One vector is turned by the same rotation once a step. Each row is the vector after some number of steps, and that number follows the row.
The counts run from 0 to 182.
[161 142 158 129 121  95 116 126 132 140 151 156 121  78 121 145 167 123
 143 128  99 123 132 125 139  96 121 144  73 205 131 151 160 129] | 147
[183 126 162  89 102 108 101 186 115 124 149 123 140  77 135 134 154 151
 136 124 139 151 157 131  96  91 140 103 111 125 137  98 161 151] | 172
[137 124 168 106 107  92 191 131 131 113 156 131 140 118 142 152 166 141
 141 164 100 138 176 159 126 125 138 140 122 145 165 180 107 152] | 109
[139 125 136  80 115 120 138 126 170  90 161 123 129 112 161 156 155 140
 144 125 111 175 143 171 141  97 138 108 136 139 162 148 197 140] | 0
[144 144 187  78 123 104 141 129 148 125 135 114 118 135 102 134 160 193
 113 156 113 141 168 106 149 128 109 130 114 174 146 143 146 163] | 152
[189 174 136  76 135  95 156 185 123 118 142 119 129 104 120 163 179 121
 144 120 129 125 118 117  94 114 138 151 121 152 138 141 139 104] | 129
[147 179 142  80 122  99 129 125 111 118 156 131 116  92  91 202 172 123
 117 148 102 138 122 145 111 130 103 135 101 144 144 157 142 138] | 42
[138 141 159 110 155 101 200 144 135 135 147 124 159  75 133 150 176 133
 133 121  92 118 151 105 135  88  91 131 139 144 142 156 163 125] | 25
[171 139 175 127 118 116 136 140  99 123 151 128 115  57 131 182 162 128
 132 101  94 131 146 142 132 100 124  99 134 111 159 100 173 141] | 57
[150 157 137  96 126 109 129 119 129  99 146 128 115  99  98 204 147 144
 155 100  91 130 110 162 137  81 115 139  92 143 142 147 164 137] | 44
[157 102 142  85 102 105 121 160 154 126 157 163 142  73 167 115 155 132
 138 138 114 135 156 156 128 104 171 118 100 169 160 121 158 132] | 103
[158 142 146  79 117 115 120 102 146 108 150 121 105  98 115 185 157 152
 131 144  92 166 149 161 138 111  89 117 112 117 165 135 173 159] | 156
[167 152 157 120 126  98 153 116 140 132 123 154 103  84 133 179 161 131
 156 121  76 122 146 157 154 101 102 159  96 160 132 137 151 141] | 145
[128 144 170  61  86 102 173 169  95 129 157 129 147  99 151 151 159 159
 131 136 127  92 124 130 141 134 150 133 127 158 138 157 110 138] | 96
[165 103 133  93 116 112 131 145 165 108 169 126 149 103 156 149 152 154
 129 109 115 176 136 175 133 106 149 110 122 151 160 135 183 142] | 1
[139 130 165 100 137  99 193 160 143 135 153 117 154  86 134 156 176 160
 126 104  99 122 148 108 131  90  98 152 128 157 120 151 143 123] | 26
[185 141 136  63 124  93 142 194 141 120 126 126 133 104 151 128 173 146
 144 120 152 143 138 125  88 113 145 137 105 156 144 116 159 122] | 16
[112 169 157  38  72 108 161 148 123 104 142 140 121 105 165 146 158 120
 164 153 118 120 140 139 137 112 140 138 117 132 148 163 140 133] | 98
[152 134 156  40 101  94 124 178 136  98 159 126 144 129 124 142 148 168
 147 155 139 146 131 131 139 104 124 132 156 145 113 129 143 171] | 84
[153 147 187  93 106 101 135 150 116 103 138 118 123  92 138 148 143 158
 145 108 124 148 144 133 135  99 124  79 131 120 153  88 198 156] | 170
[176 137 190 135 118  79 157 136  83 138 113 146 106  88 153 157 163 146
 150 138 143 120 163 155 134 124 129 137 134 139 157 139 121 169] | 177
[120 154 165  76  85 107 126 119  94  99 150 103 132 103 133 147 158 152
 153 106 142 145 121 134 116  80 108 102 110 125 164 135 173 145] | 168
[155 155 145  74 116  93 138 136 126 123 168 114 137 102  84 184 173 147
 114 152  92 141 138 144 107 121  99 149  91 137 130 155 113 155] | 41
[149  96 177  96 108 114 124 148 139 119 169 113 134  81 132 133 171 156
 120 105 119 165 155 135 121  81 112 117 166 144 117 113 158 161] | 70
[177 143 148 113 142  82 186 187 133  99 167 111 156 114 110 168 160 144
 143 116  88 129 135 131 116 105 129 135 139 140 139 118 152 122] | 127
[124 140 165 106 119  84 129 135 106 103 166 142 144 116 115 133 150 140
 172 141 136 141 116 114 147  71 110 117 159 168 137 178 169 158] | 80
[109 130 199 108 108 101 167 138 115 112 150 116 140  85 151 142 153 154
 150  90 124 131 145 117 140  68 114 128 151 151 114 149 166 155] | 182
[141 127 141 129 128  80 172 134 101 149 167 147 161  82 141 122 178 123
 147 136 115 134 144 136  96  92  88 136 104 160 162 143 145 122] | 23
[164 135 144 122 113  76 189 134 102 107 155 114 145 133 137 165 157 172
 156 125 135 132 121 170 122 124 133 141 113 146 173 169 116 139] | 8
[120 150 154 102 105  98 173 113 128 116 179 121 131  95 148 169 186 101
 128 139 113 152 134 154 115 126 132 129 125 155 166 187 146 127] | 111
[134 132 162 105 118 103 151 148 164 104 170 123 147 105 144 166 165 136
 127  84 106 154 125 158 128 108 171 129 121 188 129 156 170 124] | 114
[173 137 147  65 120  90 162 194 149 108 135 122 148 118 149 129 152 161
 150 110 129 143 143 129 110  94 142 130 108 151 133 105 164 124] | 15
[152 129 146 107 129 107 152 166  84 145 163 160 166  72 134 143 152 137
 146 153 131  99 118 114 155 108 141 111 151 148 177 174 152 130] | 93
[162 137 157  95 152  95 161 138 138 137 155 117 140 111  89 174 173 177
  97 158  92 136 153 126 138 133 101 124 130 150 154 141 136 159] | 39
[173 106 133  92 144  83 160 130 151 105 122 132 118 154 130 146 167 182
 151 134 145 152 154 170 123 112 133 131 129 162 185 144 138 149] | 120
[154 133 141  96 144  99 160 132 119 150 134 139 139 100 136 111 180 150
 142 135 117 123 146  93 135  93  83 104 132 157 182 113 188 118] | 137
[146 126 132  88 128  87 141 121 109 153 144 148 142 104 133  94 187 141
 150 129 131 125 134 110 118  82  88 110 103 178 182 116 176 115] | 136
[159 137 139  23  99  96 109 171 126 117 157 137 131 112 132 148 161 147
 135 159 152 146 116 138 120 123 127 128 146 142 126 127 141 155] | 85
[164 141 157 129 118  95 131 123 136 130 145 163 113  88 129 157 159 131
 154 117  79 118 139 152 147  86 115 161  73 183 127 141 142 142] | 146
[145 153 133  51 122 107 138 125 154 127 115 142 111 101 137 157 182 131
 139 118 126 136 144 139 109  91 102 174  89 162 124 162 144 127] | 30
[143 104 133  94 155 109 134 126 139 140 156 135 162  94  89 136 167 181
 114 148 104 139 149 112 125  83  90 121 119 159 166 160 149 156] | 37
[177 145 133  77 124  83 156 140 119 130 111 143 107 116 148 158 173 156
 162  87 143 110 108 154 123 104 116 154 101 169 161 132 141 118] | 132
